Each path below is one point turned by a fixed rotation once a step. After each direction that follows a path, write how fast that rotation turns it, in degrees per step (0 if it stays still).
Each turn is a multiple of 5 degrees from 10 to 175, or 0.
Each row of a path follows its step; steps can be skipped.
path 1
step 0: [-2.73  0.57  0.81  0.08  0.06  0.27 -4.37 -3.83  1.93  0.55 -1.94  0.76
  2.42  1.83  1.66  1.12 -2.37 -3.80  2.06  2.07  4.02 -3.05 -0.11 -3.43
  2.17  0.97 -5.76  2.33  1.13 -3.44 -0.10  2.68]
step 1: [ 0.39  0.25  1.56  0.66 -0.96  2.55  0.96 -2.66 -4.19  5.05 -2.53 -1.15
  2.73 -1.50  2.87 -2.05  2.32  1.76 -3.77 -1.70 -0.36  2.47  2.20  2.94
 -0.63  1.26 -3.59 -2.21  4.93 -2.09  2.27 -0.02]
step 2: [-0.07 -0.40 -1.05 -0.91 -0.25  1.17 -5.23 -1.96 -2.00  0.09 -0.88 -0.76
 -2.22  0.34 -0.22  3.44 -2.81 -4.89  2.74 -1.58  1.66  2.51  0.69  1.66
 -0.34 -4.95  0.28 -0.34 -1.65 -2.93  6.32  2.41]
step 3: [-1.11 -0.51 -1.20 -2.72  0.94  1.10 -0.90 -0.67  0.95  0.72 -0.75  1.12
  7.51 -0.35 -3.05 -2.60 -1.35 -1.66 -5.13 -2.79 -4.31 -0.37  4.38  1.88
 -1.46 -1.84  2.18  0.73  2.00 -1.60 -0.99  1.91]
step 4: [-0.70  3.42 -1.05  2.20  0.34 -2.37 -0.87 -0.62  1.66 -1.51  5.44 -2.45
  0.52 -4.78  0.55 -1.17 -1.59 -5.65  0.89  2.47  1.05 -1.61 -0.57 -0.20
 -0.77 -1.52 -0.26 -5.61  2.12 -2.22  2.27  2.31]
step 5: [ 0.55  5.69 -0.07  2.11  2.11  1.00  3.15 -4.67 -2.59 -0.06 -3.13  0.72
  2.21  2.13 -7.16  1.51 -0.81 -1.31 -0.45 -0.41 -2.00 -1.93  1.38 -0.67
  0.13  0.60 -2.98  1.17  2.94 -1.37  0.04 -1.32]
step 6: [-1.59 -4.92 -1.22 -0.20 -0.77 -3.25  3.86 -1.20 -1.59  1.34  1.61  2.36
 -1.95 -0.64  0.73 -0.38 -3.87 -2.55 -2.28  1.14  0.13  1.75 -0.56 -1.92
  5.09  0.02 -2.11 -2.69  3.70 -2.47  5.34 -0.02]
step 7: [-3.42  0.80 -3.22  2.40  1.27  4.70  0.13 -2.28  0.27  2.54  0.28  3.57
 -0.13 -2.74 -0.72  1.17 -0.23  1.14  2.82 -3.51  1.25 -0.11  4.46 -2.75
 -1.03 -2.05 -1.89  5.31  1.76 -2.66  0.46  2.38]
step 8: [-3.64  0.01  4.04 -2.70  1.87 -1.77  3.33  2.88  0.13 -0.13 -0.98 -2.54
  1.23 -1.05  3.39 -1.30 -1.56 -3.90 -1.52 -2.08  1.84  0.78  4.52  2.88
 -1.04  3.44 -1.19  0.18 -0.42 -4.55  4.14 -0.11]
step 9: [ 0.74  2.24  1.52 -0.30 -0.42  2.35 -3.61 -6.81  2.35 -0.58  3.49  0.10
  2.54  0.76  0.11  0.94 -3.90 -0.18  1.05 -0.17  3.52 -0.17  3.38  0.78
 -3.15 -3.59 -0.58  0.90  2.96  1.36  3.13 -3.97]
[ 0.89  0.87  1.17 -2.48  0.93 -0.51  0.85 -0.06  0.14 -0.53 -0.67  0.71
  0.42  1.99 -0.51  0.40 -0.55 -1.30  0.26 -0.21 -0.42  0.55 -0.61 -0.36
  0.25  0.66  0.00  1.16 -1.45 -0.20  0.98  0.36] | 125
[ 0.01 -0.04  0.55 -0.70 -0.98  0.63  0.45  0.94 -0.47 -0.29  2.27  0.03
  0.08 -1.28  0.73  0.33 -0.22 -0.91 -0.30 -0.75 -0.49  0.91 -0.46  0.42
  0.94  0.45 -1.66 -1.09 -0.41  2.11  1.08 -0.05] | 155
[ 0.05 -0.72  0.41 -0.24  1.40 -1.14 -1.35  1.10 -0.40 -0.68 -0.57 -0.78
 -0.37  0.60  0.19  0.09  0.52  0.12 -1.12 -0.77 -1.64 -1.76  1.71 -0.31
  1.23  0.15 -1.52  0.09  0.39  0.19 -0.08 -0.85] | 145
[ 0.01  0.68  0.52  0.20 -1.57  0.47 -2.70  0.40  0.71  0.40 -1.57 -0.58
  1.76  0.67  1.47 -0.91  0.64  0.41  0.42  0.09 -0.08  0.94 -0.73  0.07
  0.41  0.12 -0.25  0.14 -0.33  0.14  1.05 -0.52] | 35
[ 0.17  1.16  1.87  0.69 -0.13  0.08  0.93 -1.51 -0.52 -0.01 -0.98 -1.41
 -0.89  0.76  0.12  1.41 -0.09  0.68 -0.09  0.36  0.02 -0.41 -0.23  1.17
 -1.25  0.19 -0.79 -1.60  0.24  0.30  0.83 -1.39] | 95
[-1.11 -0.46  0.55  0.35  0.26 -2.21 -0.18  0.84 -0.06  0.19  0.48 -0.88
  0.11  0.77  0.14  1.07  0.12 -0.29  1.03 -0.43  0.71  1.52 -0.07  0.70
  1.52  1.05  1.04 -1.71  0.33 -1.21 -0.54  0.68] | 170
path 2
step 0: [ 0.91  1.53  4.78 -5.22 -3.25  0.15  2.46  1.72 -2.72  1.98  1.36 -0.43
  2.68  5.92 -2.73 -2.92  0.61  0.24 -0.59 -0.71 -1.79 -0.22 -2.80  2.31
 -1.27 -0.18  1.60  2.07  3.87  1.98 -0.33  0.48]
step 1: [ 1.28  2.30 -0.58 -3.33 -2.34 -2.81 -1.45  0.43  1.18  2.89  0.89  3.96
  0.30  4.85 -4.63  0.44 -0.60  0.54 -2.86 -0.62 -1.79 -2.47 -0.63  1.92
 -1.26  0.93  0.07 -0.17  4.92  2.45 -4.33 -2.46]
step 2: [ 2.30 -1.28 -1.10  1.47 -1.84 -4.07  3.51  2.43  3.69  0.53 -2.62  4.01
  1.45  1.82 -3.88 -2.06 -2.31 -3.03 -0.43  0.16  1.27 -2.67  1.42  1.22
 -0.16 -0.65  0.06 -2.33  6.22  1.23 -1.15 -0.57]
step 3: [ 0.69 -1.50 -0.95 -0.44 -0.10 -1.46  1.25  3.38 -1.50  1.37 -4.35  1.76
  2.58 -0.76 -3.06 -0.52  0.92 -1.31  2.39  6.69  2.29 -3.46  3.73 -1.84
  1.55  0.42  1.19 -0.75  4.74  3.29 -0.63  0.02]
step 4: [-3.16 -0.75 -4.65 -3.59 -0.47  0.03 -1.91  0.18 -3.15 -3.08 -3.36  1.20
  4.38  0.42 -1.66 -2.53  0.47 -1.05 -0.02  3.01  1.37 -2.69  4.52  1.55
 -0.79  0.45 -1.41 -0.05  2.75  1.80  4.44 -0.96]
step 5: [-0.64  1.60 -1.58 -3.69 -0.13  0.48  0.99 -6.91 -3.88 -4.76  0.51  1.31
  4.01 -1.05 -1.78 -1.30 -0.64 -1.97 -1.80  0.78  3.13 -1.81  3.15  1.15
  2.89 -0.49  2.93  0.06  2.78 -0.18  0.92 -0.97]
step 6: [ 1.33  4.07  1.36  2.38  0.84 -0.45 -2.69 -4.33 -5.22 -3.54 -1.33  4.48
  2.31  1.95 -1.11 -2.18 -3.07 -2.46  0.20  0.02 -0.75 -1.52 -0.01  0.03
  5.64  2.21  1.17  0.56  0.41  0.21  0.57  0.55]
step 7: [-2.69  4.81 -1.49  3.22  2.34 -2.04 -3.40 -2.24 -0.51  3.15 -1.58  2.98
  1.01 -1.35 -0.53 -4.59 -1.30 -2.49 -0.10 -2.42  1.87 -0.39  0.00 -3.73
  4.04  3.76  0.54  0.34  1.32 -1.91  0.13 -2.07]
step 8: [-1.25  4.20  1.80  1.64  1.99 -4.52 -0.05  0.53  1.79  1.50 -0.84  2.36
  4.79 -3.17 -1.49 -4.50 -0.52 -1.49  2.00  0.92  4.48  1.30 -0.18 -1.52
 -0.29  1.75  1.45  0.54 -4.73 -2.73  2.04 -0.10]
step 9: [-0.69  3.30 -2.42 -0.56 -0.24 -2.33 -3.38 -0.30  1.05  0.46  1.36  0.52
  0.24 -1.97 -3.49  1.02 -2.96 -2.16  1.44  6.03  3.80  1.06 -0.66 -3.53
 -1.77 -0.05  0.68  4.12 -5.46 -1.20  2.33  0.25]
[-1.29 -1.61 -0.04 -0.38  0.66  0.08 -0.07 -1.45 -0.45 -0.14 -0.79  0.03
  0.57 -0.37 -0.06  1.49 -0.38 -0.29  1.13  0.60 -0.20  0.12  0.95  1.45
  1.16  0.67 -1.18 -2.08  1.16 -0.49 -0.23  0.56] | 35
[-1.09  1.03 -0.08 -0.33 -0.10  0.29  0.71  0.34 -0.25  0.97 -0.02  0.76
 -0.19  0.53  0.81 -1.00  1.14  0.51  1.30  0.19 -0.35  1.26  2.79  0.08
 -0.86 -0.05  0.08  0.94  0.11 -0.96 -0.45  1.63] | 85
[-1.30  0.43  1.28 -0.24 -0.40 -0.30 -0.18 -0.06 -2.33 -0.56  0.32 -0.04
 -1.00 -0.18  0.62  0.38  0.20  0.03 -0.90 -1.41  0.15 -1.98 -0.64  1.39
  0.36  0.19  0.44  1.28  0.52 -1.16 -0.57  0.74] | 60
